In the rows, 128 means zero.
These are runs of 6 systems, one row a step. Runs of the same system follow the same rule from any start.
K193, run 1, 9 rows:
[[ 95 105 110 161  94 115 110 127  47 114  93 129 169 134 119 123 161 151
  119 111 181  75 164 128 107 140]
 [122 180 119  52 134 168 140  78 153 162 158 115 141 145 144 123 126 126
  169 158 119 192 130 109 113 139]
 [158 116 155 179 143 133 137 153 158  96 129 121  67 119 161 143  92 116
  117 143 125  80  87 123 174  80]
 [ 92 129 142 156 110  95 103 134  94 149 126 153 170 103  92  99 171  92
   98 130 132 113 160 191 111 179]
 [152 117 112  93  80 109 142  98 176 134 126 124 140 138 113 148 121 171
  161 135 121 187 122  48  92 135]
 [139 142 133 149 154 155 158 156 105  98 109 108 128 193 163 138  85 132
  126  91 149 105 114 178 180  86]
 [112 123 118 112 190 119  91 146 129 148 158 153 100  66  85  99 159  93
  116 131  75 149 144 166 116 162]
 [124  81 122 137  84 111 114 113 114 110  99 116 135 109 132 163 140 171
  127 132 165 104 129  23 106 123]
 [115 185 140  93 117 187 157 107 102 145 131 119 179 190 173 123 125 112
  129 134 149 126 134 182 143 112]]
K792, run 2, 9 rows:
[[116  95  90 105 140  79 122 124 143 128 101 137 127 140  86 161 128 187
  136 128 171 175 112  52 115 137]
 [ 95  89 135 109 160 164 134 149  82 106 125  98 142 178 163 147 123  91
  138 120 156  70 113 129 173  96]
 [108 176 108  77 202 149 130 106 140 150 163 162 104 105 115 113 160 120
  116 179 113 159 112 163 115 123]
 [121 125 101 181 102 102 115 105 121 117 105 148  94 114 126 136 137 173
  122 179 199  84 110  75 111 109]
 [ 86 126 152 121  99 126 141 131 123 162 132 127 183 206 135 130 122  71
  135 151 172 124 112 176 159 145]
 [141 108 139  99 171  98 163 129 208 112 155 145  93 120 106 145 127 120
  125 170  93 163  74 113 136 101]
 [122 116 116 187 146  99 151 144  80  76  92 150 130 133 111 127 149 166
   87 117 169  73 126 171 129  94]
 [ 89 135  95  71 154 114 121 127 116 165 120 134 167 187  91 137 127 141
  145 113 169 193 132 132 129 160]
 [118  81 130 104 180 141 126 132 140 102 141  98  81 124 153 160 117 118
  147 149 137 102  88  54 166  88]]
K413, run 3 (9 x 26):
[[107 144 113  75 204 120 154 128 161 132 134 148 117 167 114 162 122 149
  118 155 159 176  78 124 152 101]
 [123 107 107 132 171 138 146 156 110 103 110 171 101 148 134 154 143 145
   81 161 160  72  83 142 140  68]
 [ 88 133  89 124 151 104 135 110  88 129 122 177 144 140  86 115 184 147
  107 175 180 111 123 171  92 128]
 [ 92 158 111 109 156 121 154  73 142 127 135 124 122 161 129 139 136 150
  156 199 205 141  90  98 132 106]
 [112 171 146 147 158 141 162 129 130 126 122 149 124 175 154 140 113 119
   95 166 178 100  85 189 168  85]
 [119 117 124 154 138  63 163 133 159 115 125 185 129 142  80 128 157 134
   88 176 153 125  86 178 118 116]
 [102  97 103 120 153  84 174 110 119  87 107 120 154 189  98 148 137 167
  147 138 196 132 101 113 130  98]
 [113 163  92  90 212 149 146 136 117 132 125 153 115 180 123 140 117 151
  119 134 162 155  99 173 153  97]
 [112 117 107 142 182 110 127 143 137 122 128 180  76 110 108 145 152 141
   87 187 161  95  79 128 132  96]]
K170, run 4 (9 x 26):
[[117 129  98 103 144 119 144  65 146 111 171 111 105 118 109  95 161 129
  199 188 125 144 128 100  90 130]
 [108 193 170 175 133 115 154  89 138 112 109 107 122 127 157 146 109 146
  113 160 205 115 103 127 163 106]
 [104 116 142 116 130 113 104 178 154 186 126 188 131 145 112 153 128  87
   67 154 137 133  90 159 155 148]
 [156  41  91 130  93  92 164 144 146  93 133 151 135 175  92 118 145 131
  155 143  99 108 112 128  94 108]
 [119 173  88 134 159 119 160  93  89  99 114 114 147 169 107 103 126 180
  163 107 176 160 149 173 117 122]
 [101 147 112 115 214 125  90 138 134 145 124 140  67  86 120 156 114 149
  105 143 162 149 100  84 158 127]
 [ 98  60 142 125 115 142 123 147  96 117 122 134 142 143 151 153 158  92
  102 158 149  40 106 103 139 101]
 [120 150 110  72 103 148 170  87 128 139 150 159 177 165 121 109 180 128
  134 178 119 140 129 166  76 121]
 [168 179 101 169 129 124 141 101 175 124 135 147  59 131 132 111  91 171
  153 174 150 146 100 126 122 103]]
K170, run 5:
[[100 101 140  95 105  97 169 103 161 133 157 127 181 184 103 117 154  76
  160 174 126 145 109 157 119 141]
 [162 162 124 156 144  84 190 109 174  85 119 149 115 139 103 127 119 183
  116 139 137 162 103 159 118  93]
 [116 129  88 174 153 106  86 176  93 151  91 164  95 145 103 131  98 155
  103 108 187 122 122 152 153 142]
 [ 87  40  97  71 167 114 110 146 110 126 139 120 135 151  99 143 152 107
  156 131 131 126 116  77 128 135]
 [121 138 128  91 158 151 193  82 107  67 129 110 156 143 150 142 171 161
  127 146 138 102 118 124 108  70]
 [129 210 103 135 142 169 106 114 115 167 125 184  90 111 145 119 134 155
   91 180 162 118 118 158 117 121]
 [115  86 114 152  97 117  93 132 154 164 151 146  83 146 127 120 118  82
  162 195 153  95  98  93 138 142]
 [ 97 112 162 126 115  86 192  97 149 101 143  97 186 186 117 122 143  93
  157 152 153 133 109 164 140 123]
 [144 171 125 134 165  86 164 131 166 117 109 174 124 126  92 142 132 182
   76 129 136 177 102 168 121 114]]
K413, run 6, 9 rows:
[[146 199 171 113 105 139 138  90 167 146 117  99 144 103 158 152  97 160
  122 113 131 189 137  85 132 136]
 [168 103 138 157  68 146 103 192 149 163 115 151 113 166 155 140  74  99
  109 108 108 104 111 139 158 130]
 [127  60 118 138 128  89 129 144 121 101 151 119 137 112  82  84 161  87
  159 107  65 115 155 163 105 155]
 [134 148 133 101 157 124 141  88 119  93 123  70 138  85 129 138 129 180
  154  81 117 173 161  65 115 127]
 [148 165 125 116 118 189  76 169 118 186 105 146 106 126 172 156  80 142
   91  98 129 136 133 108 153 134]
 [123  71 129 140  95 132  86 156 131 156 157 156 107 100 119 102 153  59
  131 164  85  79 130 133 114 154]
 [116 126 156 126 104 119 160  66 109  81 142  70 175  97 133 106 171 126
  165 122 113 115 170 109  95 132]
 [167 212 142 127  95 160 132 113 149 153 111 118 134 137 160 134  81 169
  127  96 130 186 144 125 135 136]
 [155  88 132 177  95 117  85 190 160 159 129 151  81 134 126 125  77  87
  128 121 106 109 110 133 160 148]]
K792, run 7, 9 rows:
[[120 143 106  57 129 112 149  98 152 151 130 134 171 162  97 142 136 161
  147 126 135 213 128 104 102 147]
 [150  93 124 146 149 156 126 156 124  98 115 109  78 141 169 160  91 138
  131 121 139  79 100  81 168  75]
 [ 90 162 121 121 179 141 107 136  90 155 149 152 135 115 107  92 159  86
  111 140 124 122 146 218 130 156]
 [122 120 116 118 110  89 128  80 163 123 126 127 115  97 103 144 147 172
  151 172 154 156 118  40  90 134]
 [120 125 160 150  91 161 149 144 101 120 109 115 159 185 181 146 108 101
  112 127 164  67 111 151 168  98]
 [137 148 112  91 170 118 127 145 180 165 160 176 107 130  93 111 128 105
  121 150  84 187 105 179 119 142]
 [132  84 115 192 125  76 135 119 118  66 106 116  97  99 107 131 138 171
  139 132 157  89 126  86 116 109]
 [ 84 158 147  97 131 138 142 122  89 147 114 106 205 182 137 137 129 111
  120  97 163 148 143 176 151 144]
 [148 110 111  70 169 142 115 140 182 144 144 147  75 108 126 162 115 142
  124 151  93 166  91  63 130 109]]
K807, run 8:
[[168 113 100 119  65 132 156  93 117  94 127 121 158 135 122 102 156 171
  164 115  92 131 163 112  60 120]
 [133 208 113 147 140 161 103 112 108 155 120  97 106 141 153 107  73 150
  164  96 164 164 155 142 156 149]
 [125  85 148 147 175 112  88 172 161 136 147 120  63  89 124 140  99  81
  126 128 106 120 102  98 177 138]
 [115  80 166 119  98 132 138 131  94  98 131 119 182  96 135 128 187  93
   96 117  86  70 152 130 103 127]
 [158 194 125  96  62 160 138  88 147 166 131 144 158 134 143 116 132 154
  130 140 105 174 153 132  83 147]
 [177 134 104 189 118 119 117 150 148 120 113 116  67 149 136 118  56 162
  167 101 141 136 123 120 155 119]
 [ 90  90 146 137 186 117 100 167  92 123 143  96 124 117 114 110 127  62
  135  88 113 109 146 168 172 157]
 [117 110 164  66 120 123 131 108 153 132 144 117 164  70 124 151 174 116
  107 133  74 153 139  70  96 143]
 [181 166 122 141  56 181 135 121 114 126  95 141 137 142 178 139 112 185
  105 114 128 107 142 113 104  98]]
K807, run 9 (9 x 26):
[[175 121 113 158  92 111  94 138 146 126 112 138  91  66 114 127 113 180
  123  97  92 150 152  70  98 146]
 [120 108 129 143  87 167  86 161  73 152 116  96 148 161 162 121  96  96
  147  80 138  93 160 128 156 148]
 [143 124 153  84 150 154 132 123 179 139 183 101 109 105 139 108 122  69
  168 138  45 157 130 128 134 138]
 [162 140 149 179 103 124 126 119 111  84 110 111 117  46 140 121 140 169
  106  90  94 103 169 108 102 121]
 [128 152 126 135  72 160  64 157 107 203 117 143 141 138 142 115 100 102
  119 104 128 136 160 144 133 183]
 [163  72 141 123 102 122 135 137 181 115 158  88 106 143 138 122  94  91
  190 121  71 138 120  88 140 127]
 [141 161 162 149 148 149 141 123  88  85 126  84 147  80 149 107 138 129
  119  64  86 115 175 168 134 122]
 [143 146 122 113 106 137  65 150 145 195 124 159 111  76 118 128 117 130
  101 113  92 173 149 103 109 181]
 [158  63 129 146  62 146 116 148 122 112 120  94 125 153 160 134  97 121
  166 101 109  87 137  72 133 119]]
K193, run 10 (9 x 26):
[[164 196 123 110  90 145 162  85 174 146 132 172 129 130 137 126 137 167
  110 180 121 162 112 138  86 110]
 [149 111 100 196 121 106 121 161 146 131 124 152  74 180 116 111  77 124
  151 148 159 110  98 163 158 117]
 [ 74  90 142 116 168  65 131 131 126 123 146 102 166 131  73 114 152  81
  148 112 130 156 140 157 144 172]
 [136 121 143  82 147 110 162 117 152  98 103 124 154 108 121 182 143 191
   86 106 124 165 113  62 114  97]
 [144 142  86 116 138 185 121 165  83 142 102 180 122 178 151 138 123 152
   86 124 146  90 116 173 130  91]
 [110  94  79 110 156 138  98 119 122 141 176 139  85 121 102  83 160  87
  186 183 109 111 130 133 103 141]
 [ 91 129 166 156 130  93 155  71 129  84 125  79 136 101 141 142 144 136
  147 163 186 102 117  71 139 116]
 [118 202 172 120 116 137 146 121 157 169 116 164 164 139 146 150 126 122
   62 151 155 150 104 172 146 126]
 [170  73 101 140  92 106 123 173 181 144 138 186  96 154 100 121 115 115
  122 154  86 126  95 139 111 128]]
K755, run 11, 9 rows:
[[129 151  70  91 143 191 115 116  96 155 164 149 110 154 131  78 152 110
  171 158 103 124 147 174  96 131]
 [101 168 135 177 140 114  88  91 134 146 143 105  71  79 132 108 112 117
  163 174 181 124 129  94 144 156]
 [ 85 140 203 147 106 107 132 138 128 146 107 114 184 134 148 159 125  83
   76 120 164 114 117 148 172 145]
 [166  97 149 100  91 109 173 139 204 129 146 158 148 151 114 140 129 113
  114 148  68 157  95 139 110 115]
 [178 115  90 186 105 117 161 124 112  66 116 125 105 145 121  96 121 178
  161 111 119  99 143 149 102  94]
 [112 164  95 123 194 124 102 145  85 138 112 121 127 128  99 116 110 160
  135  65 147 178 161 163 141 157]
 [100  87 133  76 173 130  94 142 137 143 125 113 110 105 132 180 125 125
  119 128 141 141 107  30 151 129]
 [111 106 141  97 109 174 144 117  90 116 137 142 165 125 161 133 190 101
   99 165 115  55 126 131 104  93]
 [146 196 106 134  83 143 126  83 152 168 151 165 113 126 126  82 139 133
  148 189 125 148 137 163  83 146]]
K755, run 12:
[[ 96 135 155 158 169 128  84 125 131 140 145  76  75  95 147 124  87  86
  163 127 155 124 126  95 188 149]
 [ 95 116 204 128 133 105 138 141 138 121 124 128 173  82 131 153 164  82
   56 128 111 104 119 142 147 134]
 [181 123 131 112  44 122 160 116 174 133 124 166 158 133 124 137 144 158
  105 142  81 147 126 117  73 121]
 [178 135  83 168  97 160 131 135 104 110 123 109 102 172 146  92  82 155
  185  92 122 117 152 153 125 114]
 [103 142 124 136 222 118  92 153 110 130 140  99  87  93 107 108 106 107
  145  83 118 159 148 153 169 158]
 [ 96  96 170 105 143 102 109 130 134 125 113 117 142  62 127 178 159 134
   76 123 133 126 123  46 130 132]
 [145 123 132  80  61 185 149 121 110 139 123 151 184 150 164 142 164 131
   98 139  98  96 135 128  89 104]
 [170 166  87 146 102 167 115 114 143 152 162 141  73 140 138  72 106 120
  185 161 100 133 139 161 106 134]
 [105 144 153 209 144  93  94 130 113 125 126  86  96  94 125 103  95 103
  151 109 166 115 147 135 172 163]]

Which system made each run below?
run 13 (2 x 26):
[[ 86  82 150 109 130  90 141  94 112  90 126 101 167  86 107 144 192 133
  125 144 139 109 139  66 101 132]
 [142 183 135  89  99 177 159 104 125 139 101 145 167 161 175 168 128 176
   87 136 157 137 116 113 118  94]]
	K170
run 14:
[[177 169 151 167  81 161 129 137 117 119 106  93 135 124 171 121  79 148
  134  63 108 129 161 139 141 127]
 [153 113 134 125 164 139  89 189 137 144 139 122  93  93 123 122  93 102
  120  65  57 152 144 146 157 151]]
	K755
run 15, 2 rows:
[[110 123  86 136 209 115  99 145  88 117 142 116  95 111  86  86 129 123
  164  90 115 149 162 173 134 154]
 [ 84 130 151 100 165 107 105 105 123 127 115  98 134  67 124 167 146 151
  109 125 162 151 131  36 135 143]]
	K755
run 16:
[[151 157 138  87 143 149 109 121 169 154 142 158  99  55 132 142 149 144
   86 150  74 160 122  91 101 129]
 [147  96 109 183  57 147 109 151  94 125  98 145 119 165 155 129 110 141
  125 134 166  52 125 114 127 109]]
	K193
run 17:
[[178 121 145  99  86 111 172 126 184 114 114 124 159 152 129 158 104 168
  121  96  90 183 116  96 115 113]
 [161 138  86 135 164 163 124 173  80 111 100 131 115 159 133 121  95 170
  124  55 118 131 148 171 139 107]]
	K807
run 18 (2 x 26):
[[146  94  91  88 113 198 114 135 119 140 145 123  99 174 172 134 112 115
  173 153 117  90 113  85 129  97]
 [125 184 127 164 157 152 126 107 131 134 170 128  79 106 139  75 131  86
  156 179 123 103 129 197 137 130]]
	K792
run 19:
[[143 121 122 193  88 103 101 148 138 145 125 192  92  86 108 106 150 123
   86 171 120  84 123 156 102 140]
 [ 80  97 138 136  89  78 139  87 111 115 125  84 182 153 106 118 151 115
  174 137 175 127 146 100 118 158]]
	K413
run 20:
[[126 138 100 159 106 133 118 101 130 129 114 121  84 151 151 141 102 164
  160 177 204 105 103  63 133 106]
 [ 77 135 139 126 161 134 134 142  93 146 135 132 163 177 126 120 136  73
  115 134 163 107 121 213 165 138]]
	K755
run 21:
[[146 129 148 161  85 115  74 158 161 178 135 126 101  96 124 112  87  94
  136 104  95 157 144 117 145 187]
 [151  67 172 142  86 120 131 155 134 102 127  77 156 125 143 131 109  93
  149  67  72 112 151 108 145 137]]
	K807
run 22 (2 x 26):
[[113 171 171 145 188 130 106 130 143 132 142 136  87  34 135 128 141 108
   76 144 106 121 123 141 148 132]
 [118 111 119 139  55 104 113 119 103 140  99 172 167 106 107 135 181 159
   84 148 151 103 147 105  67 150]]
	K792
run 23, 2 rows:
[[158 109 114 159  89  99 171 119 123  83 123 171 149 125  99 104 177 159
  104 145 102  95 132 171  70 104]
 [119 149  81 145 122  96 129  92 110 122 109 108 132 166  98 114 110 185
  181 114 193 172 148 108 114 146]]
	K413
run 24 (2 x 26):
[[142 130 162 122  66 140 122 159 178 185 133 162 141 168 151 146 101  79
   98 160 118 130  91 145 153 137]
 [162  66 128 161  91  82 166 145 152  85 142 133 141 150  95  96 138 106
  151 120  70 112 130 172 105 122]]
	K193
run 25, 2 rows:
[[139  71  47 137 153 115 116 148  99 105 127 135  89 171  89 104 118 156
  184 116 138 124 130 123 112 119]
 [ 71 134 112 104 209 126 134  91  80  94 130  84 135 127 121 128 152 139
  161 127 182 130 135 110 142 121]]
	K170
run 26 (2 x 26):
[[114 101  90 110 196  74 124 158 125 119 114 159 126 128  60 138 139 163
  107  96 128 177 123 143 123 138]
 [108  82  92  79 144 132 132 111  98 104 109 116 145 145 125 167 154 177
  137 127 163 125 122  42 109 104]]
	K755
run 27, 2 rows:
[[145 166  75  90 157 127 149 104 158 134 128 169 106 159 104 132 127 193
  138 162 148 186 103 125 101 108]
 [106 101 114 185 145 114 101 156 102 122 106 118  86 156 134 136  91 126
  143 131 200  81 108 111 177 117]]
	K792
run 28:
[[134 112  64 138 145 129 131 117 130 118 130 133  77 187 123 121 103 158
  185 167 180 121  98 102 130 101]
 [ 71 154 153 156 185 115 123 123 119 133 142 102 115 140 131 120 114  78
  138 155 188 116 107 172 188 134]]
	K792
